One turn moves each row of this set onto another row. After a few examples, where does it send each row asked below?
diler: [ -2  -8   5  46  19  -4 -26 -48 -31  37   7   5  -1 -12  11 -43 -14  15
   3 -21  20  53   6  24 -27  15  -5  -5 -18   3  17  -6   7  -5  15 -27
 -46]
sot: [ -5  17  -5  21  -9  30  -1 -52 -37  23  -1  -8 -27   0  11   3  32 -24
  -9   0   3 -10 -18 -10 -16  -7 -35  18 -37  -8 -19   1   7  14  -7  23
 -44]
vikuf: [ 13 -30  18  31  16  -2 -15 -48 -57  26 -15   4  13 -41   8 -27  12   4
 -12 -36  -4  38  -6   9  -9   0  10  -7 -20   8  -5 -20 -11 -15 -13 -15
 -48]
turo: [  2  22  27  43 -17   9 -11 -12 -38  11  41  12  -9   8   0 -26  21 -10
 -12 -42  -7  -4  20  -9 -26 -20  33  -1 -23  14  30 -19   0 -28   4   4
 -46]
zez: [ 29  40  -3  13  46 -33   2 -18 -37  10   7  16 -16  21  21  -2  -9   1
   1   2  -3  11   6  22  18   0   3  -7 -15  -6  -7   9  29 -40  14   7
 -32]
guk: [ -8  12  26  27  -9   8 -19  -8 -24  -6  66  21 -13   7  -4 -22 -23  -5
   4 -45   7   1  17  -7 -25 -26  34  20 -33   9  21 -21   9  -2  35 -10
 -44]
vid: [ 34  10  17   2  28 -21  15 -13 -42   0  -2   6  -4 -20  31  16  -8   6
 -11  -4 -32  -3 -10 -14  21 -19  26  -6 -42  -8 -22   1  30  -7  -7   1
 -18]
kiko: [  6  22  15  66   8   1  -8 -20 -19  -1 -10  -3  14 -16 -39  -3  16 -13
 -11 -22  35 -22 -16  20   9  12 -29 -33 -26  11  -3  13   7  -6  -8   1
 -25]
tudi: [ 12 -25  24  26   6  -2 -21 -48 -34  15  25   4  16 -53   7 -18 -26  19
  -1 -28  24  50 -19  11  -8  -3  16   4 -22   9 -13 -19  -3  24  21 -27
 -38]
nikaz: [-18  -8   8  76  -2 -13  -5 -27 -29 -13  21   2   0  15 -11   5 -27  -3
  -1  -6  32   5 -14 -29 -12   9 -18 -11 -19 -13 -16  22  32  26  -4 -12
 -26]
Vom: [  5 -21 -13  25  -4 -11 -16 -16 -30 -28   0  37  -4 -37 -43  27 -29 -17
 -29 -20  35  -3 -25   8  -2  19  -2  -4 -26  15 -26  -1  28  -7  -7   5
 -39]
lokez: [-12  -1 -15  -1   7  25 -11 -45 -17  10  24   6 -29   7  15   3 -14 -23
  -1  -7  16 -10 -20  10 -13  -1 -38  38 -46 -22 -18   5  16  19  13   6
 -43]
zoz: [ 33  44  17  16  11 -20   7 -18 -29   9  34   0 -14 -18  26  13 -11  16
  -4  20  14  20 -11   2  15 -17  23 -11 -21   1 -16   4  38  11  24   9
  -8]
Piv: [ 14   9  34  18 -10   1 -18 -14 -43 -14  48  25   7 -10 -11  -6   6 -11
  -8 -57   9  -4   1  -6  -9 -30  44  12 -23  22  -2 -32 -10 -24  18   6
 -50]
vab: [-10  31  15  23 -23   8  36  16 -28   7  -7   4  28 -10 -24 -16 -31   1
  12   1   3   5 -10 -14 -33 -35   9   0 -34  28 -18  24 -10  -8  -4  -2
 -21]
gok: [ -1  31  14  12 -18   7  28  17 -40  11  18  25  30  -8 -25   5 -26  -3
  -9   8  46  22  -6   0 -34 -19   5   6  -6  11  -9  15  -7 -38  -4   5
 -16]
dubar: [  8  13   6  -3   4  19  -8 -53 -33   5  20   2  -9 -19  -6  27  15 -24
  -3  -7  38  -9 -23  15   2 -11 -31  37 -29 -12 -42 -11 -10   3  11  27
 -47]
nifiv: [ -3  12   6  12  -6   6  25  16 -40   8   2  33  35  33 -15 -13 -46 -11
  -4 -19  14  12 -27 -11 -22 -19   8   7 -10  14 -20  32 -15 -21  -5 -12
 -17]

vikuf -> diler
nifiv -> gok
dubar -> sot
And these:
nikaz -> Vom
turo -> guk
vid -> zez

One turn moves each row of this set onto another row. After a few examples, where does it send each row asked below?
todez: [-29  -2 -22  12   9 -21 -29  39  10  -7   7  -2 -23 -29  -8   8 -37  10
   9 -18  20]
sugev: [ 17 -46 -18  26 -16 -14 -41  11 -13  42  -3  25  -6 -10 -20  55 -17 -11
  -4  37  17]
gibur: [ 26 -42 -12  15 -25 -29 -33   8 -22  66 -11  -2  -6  -2 -13  40 -42 -12
   2  37  16]
kuvu: [-53  -2 -31   5 -28 -29 -34   1  -2  14   6 -33  18 -16 -14  10 -25  27
   6 -13   9]
zino: [ -9   0   5  10  12 -42 -40  38  30  22  20 -12  -3  -4  -2  -1  -1   3
  14 -18  14]
Kobu: [-29   2 -14   8  -4 -27 -37  47   4   7   6 -29  -2 -15   1  -7 -11  -4
  18 -24  22]
pafu: [ -4  29 -15  -5  17 -26 -22  28   1  11   2  20 -11 -32  17   3 -23  14
   1 -13  20]
nirul: [  0 -37 -18  25  -4 -30 -37 -21 -27  29   5  20  12   3   3  40   4  -8
 -11  35   3]
figi: [-15  27 -22 -35 -19 -14 -27 -16 -12  18  -2   3  11 -18 -17  18 -19  44
   1  -2  20]
tasef: [ 23 -37 -22  27 -26 -57 -34   0  -9  52   0 -18   4   6  -4  32 -20 -25
  -4  32  12]
laf: [ 17 -38 -12  21   0 -25 -41  -3 -24  27   2  14   6  11  -2  36  16 -19
  -7  29  13]
Mifig: [ 27 -34 -15   8 -17 -40 -35  -9 -31  44   1  -6   9  22   9  22   3 -26
  -2  26  11]
Duvad: [ 22 -37  -4  18   6 -13 -34   5 -34  36  -6  32 -11   5   2  41 -13 -12
  -6  37  11]
Ror: [ 24 -37 -19  22 -29 -55 -37   0 -11  52  -2 -20   9   8  -6  33 -15 -27
  -3  32  15]
sipa: [-43  -5 -37   4 -34 -34 -27  14  -6  33   2 -20   6  -9   5  -5 -62  17
   2 -19   3]
ponu: [-14 -17 -31   1 -17 -27 -21  21  16  36  16  30 -19  -4  -4   6 -72  23
  -7 -21  -5]
beved: [ 15 -38 -11   7  -8 -11 -32 -15 -37  38  -6  22  -5   5 -10  47 -19   1
  -8  41   8]
lize: [ 12 -14 -16 -38 -34  -1 -37  35   4  35   5   1  -9  12 -33  14 -34  19
  11 -17  12]
Mugu: [-33  24 -31 -14 -23 -27 -29 -18  -7  27   3   6  28 -19   6  10 -22  38
  -6  -9   9]
dop: [ 13  21 -23 -38 -26 -15 -36  31 -14  29  -4   0  14   0   9  -5 -11   7
   8 -24  26]
lalap: [-38  -3 -10  -4 -17 -42 -38 -13  19  26  19 -20  20  -2 -26  14 -16  38
   3  -6   4]
Migi: [-21  20 -43  -9 -25 -36 -24  -5  -7  32   5  19  17 -18  22  -1 -44  24
 -10 -18   3]
fem: [-12  -8 -13  10  16 -33 -26  30  31   2  20  22 -27 -15 -15  11 -35  18
  -2 -15   7]
Lamu: [-11  -2 -23 -21 -36 -16 -37  52 -10  27  -4 -34   0   1  -4  -7 -27  -3
  19 -28  22]
Gisu: [ 27 -33 -12  17  -4 -35 -20  -3 -35  52  -5  15 -10  11  16  26 -34 -18
  -8  34   6]
Vin: [-28  -9 -38   6 -18 -21 -20  32  -5  13   0   5 -22 -19  -1   2 -71  17
   1 -19  10]
Nog: [  3  -3   1 -20 -26 -25 -41  49   9  51  11 -19   7  15  -3  -9 -16   3
  17 -25  13]
mili: [ 12  26 -26 -48 -30  -8 -26   8 -16  23  -8   0  -2  -4 -12  12 -20  25
   6 -13  23]
vugek: [  9 -43 -27  34 -18 -41 -44  -4  -5  29   4   8   8  -2 -17  44   3 -20
  -8  30  15]
Susod: [ 16 -45 -26  32 -16 -42 -43  -1  -1  27   2   5   9  -4 -19  43   9 -23
  -8  30  17]
Meki: [-13  -9 -17 -25 -19 -12 -35   1  17   9   8  -4  -8   1 -50  28 -12  41
   6  -4  11]
metir: [-35  -3 -26 -14 -23  -6 -35   7  -4   0   1 -24  -5 -16 -39  22 -23  35
  12  -7  19]
mamem: [-32 -10 -21   1 -32 -44 -30   4  12  55  14  -6  16   2   2  -1 -55  28
  -3 -14  -9]
dabi: [ 24 -40 -11  22 -20 -33 -33  12 -18  65  -9  -1  -9  -4  -9  41 -44 -16
  -2  37  15]
sedun: [-12  -7 -29 -32 -36   5 -30  36 -13  16  -9 -19 -17  -3 -32  10 -41  20
  16 -17  21]
Tam: [ 32 -34 -11  -3 -18 -22 -27  -8 -41  55 -10   3  -3  21  -3  32 -25 -12
  -4  38   9]
Tozo: [ -7  24 -35 -10  -4 -35 -16  12  -3  20   4  28 -15 -22  23   0 -53  18
  -9 -18   9]
sir: [ 13 -36 -21  22 -14 -48 -29 -17 -29  43   3   4  10  17  17  22 -15 -23
 -13  28  -1]
Des: [ -1  27  -9 -14   2 -21 -35  36  -7  18   3   6   9 -18  20  -4   2   5
   9 -22  27]
kugo: [ 15 -48 -17  26 -16 -14 -42   8 -13  41  -6  25  -5  -8 -24  58 -19  -7
  -6  37  14]

figi -> mili
Susod -> sugev
And these:
metir -> sedun
zino -> fem
Mifig -> laf

